(in the rows, 128 means zero)
Each path below is one point turned by a fixed rotation once a step. After each direction that follows a path, write how fast that rotation turns it, in deg/step (0 if it stays still).
Each turn is a multiple of 5 degrees from 10 to 175, or 0.
Each row of a path follows its step; steps can be skipped.

step 0: [122 139 138 129 119 132 129 124 141 128 142 120 130 133 134 123 137 131
 132 137 131 125 131 130 130 123 149 131 142 120 130 131 123 129 130 124
 121 135 142 132 139 137 123 124 115 126 125 132 133 119 129 139 124 124
 136 121 137 132 135 124 132 130 123 117 130 118 117 119 143 126 120 118
 131 122 122 129 116]
step 3: [134 133 133 135 128 129 136 128 119 134 136 124 121 126 129 136 135 132
 116 135 125 129 127 126 141 129 121 127 144 136 119 124 137 127 137 138
 131 131 128 136 138 135 122 131 130 136 118 136 132 142 139 121 125 144
 139 126 141 129 133 134 130 134 130 119 127 121 125 140 129 125 133 136
 133 141 144 119 136]
step 9: [121 130 131 127 127 123 123 126 134 143 141 119 124 121 123 132 143 128
 126 135 128 140 134 142 132 120 134 111 132 122 129 134 136 137 133 133
 129 131 139 141 140 133 127 135 131 145 132 133 133 131 136 124 124 137
 131 125 136 126 135 134 131 135 129 128 138 128 128 137 122 129 122 121
 109 123 136 117 131]
step 10: [142 123 134 142 123 121 124 133 120 130 141 132 132 129 131 126 130 124
 128 130 129 143 143 117 135 126 129 126 141 130 129 119 140 124 120 133
 116 133 128 128 131 129 129 139 124 129 133 125 134 135 133 127 120 141
 130 124 137 130 132 134 135 140 129 117 137 122 125 128 117 122 107 120
 119 130 141 125 122]
step 13: [120 132 126 142 121 124 140 123 142 126 138 115 126 126 131 118 137 134
 112 125 127 135 131 126 145 131 130 144 129 126 132 130 122 118 140 129
 136 130 133 145 121 131 133 122 131 138 136 136 120 132 131 143 139 136
 132 132 141 129 128 125 128 125 129 120 130 130 127 120 133 124 132 132
 119 122 128 127 119]
step 23: [134 118 147 131 122 116 133 127 127 128 137 130 140 130 133 117 127 126
 122 127 125 137 131 127 131 122 151 129 134 133 143 120 125 127 135 128
 117 118 129 125 131 126 132 126 124 129 129 135 132 135 125 126 114 118
 128 121 131 130 130 116 126 133 131 132 144 129 116 113 131 113 128 126
 127 118 124 123 114]
step 25: [117 143 118 126 122 131 137 123 132 133 133 116 126 135 130 133 124 113
 128 131 128 124 121 136 123 120 137 126 130 127 134 131 133 127 135 135
 129 119 129 142 141 119 133 136 130 132 114 144 133 136 132 139 120 128
 137 129 137 122 140 123 144 130 134 126 134 118 130 122 123 129 140 128
 122 129 135 120 117]
step 27: [129 118 121 131 122 126 121 106 137 131 149 132 148 132 144 132 138 116
 135 123 135 140 140 125 137 124 126 126 138 132 128 122 136 136 131 129
 133 123 133 126 128 135 116 133 126 137 127 134 137 138 135 123 123 139
 127 127 123 122 128 123 134 127 130 120 129 129 125 129 121 137 128 126
 126 125 135 125 123]
step 29: [128 125 131 130 123 128 135 125 115 133 148 129 135 135 151 111 121 131
 117 124 129 114 133 124 135 127 127 145 128 127 134 127 132 124 132 123
 128 119 124 129 122 127 125 131 134 128 131 133 127 139 129 132 120 127
 139 116 148 126 133 136 134 129 129 124 132 129 125 123 143 121 123 132
 129 129 122 124 119]
Directions:
[129 128 131 129 129 129 128 121 125 128 129 133 128 125 129 127 128 129
 128 125 129 129 126 126 129 128 127 130 127 129 125 130 128 128 130 129
 130 126 128 129 128 129 128 129 131 127 129 127 123 128 128 126 132 133
 126 129 130 128 130 127 128 128 131 128 128 127 130 126 129 129 128 129
 129 130 128 130 127]	45
[128 127 124 127 128 129 129 129 130 128 129 124 128 127 130 126 128 129
 127 124 131 128 126 132 128 130 129 127 130 129 129 128 130 129 131 131
 128 128 124 122 127 124 127 125 127 130 125 129 129 128 129 127 130 131
 125 130 126 128 129 127 128 128 129 129 129 128 130 126 127 129 131 127
 131 132 128 128 126]	35
[129 128 130 126 126 127 125 127 127 133 126 125 125 126 133 128 129 127
 126 127 129 127 125 131 128 128 126 129 128 129 126 130 129 124 127 126
 128 129 130 130 128 125 127 127 129 126 130 130 128 127 125 131 126 130
 128 129 126 129 125 126 128 131 128 128 128 129 126 130 125 125 129 131
 129 126 129 126 128]	65
[130 128 130 128 129 129 128 128 125 127 128 124 130 130 124 127 125 127
 126 129 131 129 128 131 126 126 128 126 126 130 127 128 127 128 129 130
 128 126 125 127 131 127 129 128 132 130 129 129 128 128 127 128 127 127
 124 132 125 129 128 129 130 127 128 126 127 127 125 125 129 124 124 130
 123 127 128 130 129]	135
[127 125 132 129 125 127 128 128 127 131 132 128 127 126 125 124 130 126
 129 125 129 130 130 127 123 131 129 125 130 126 127 129 131 127 126 128
 125 126 129 126 127 128 129 129 129 128 129 126 128 130 126 131 127 127
 130 129 126 130 127 129 125 127 132 127 126 129 129 127 127 130 127 126
 128 129 127 129 124]	80
[127 127 127 124 128 129 130 129 126 129 124 129 128 126 128 128 129 133
 131 127 128 130 128 127 128 127 130 123 125 130 130 126 129 127 127 128
 128 129 126 128 129 131 129 129 128 128 128 131 128 129 122 129 128 128
 126 125 130 124 129 125 129 127 129 127 130 127 130 126 124 129 129 129
 125 129 127 126 128]	135
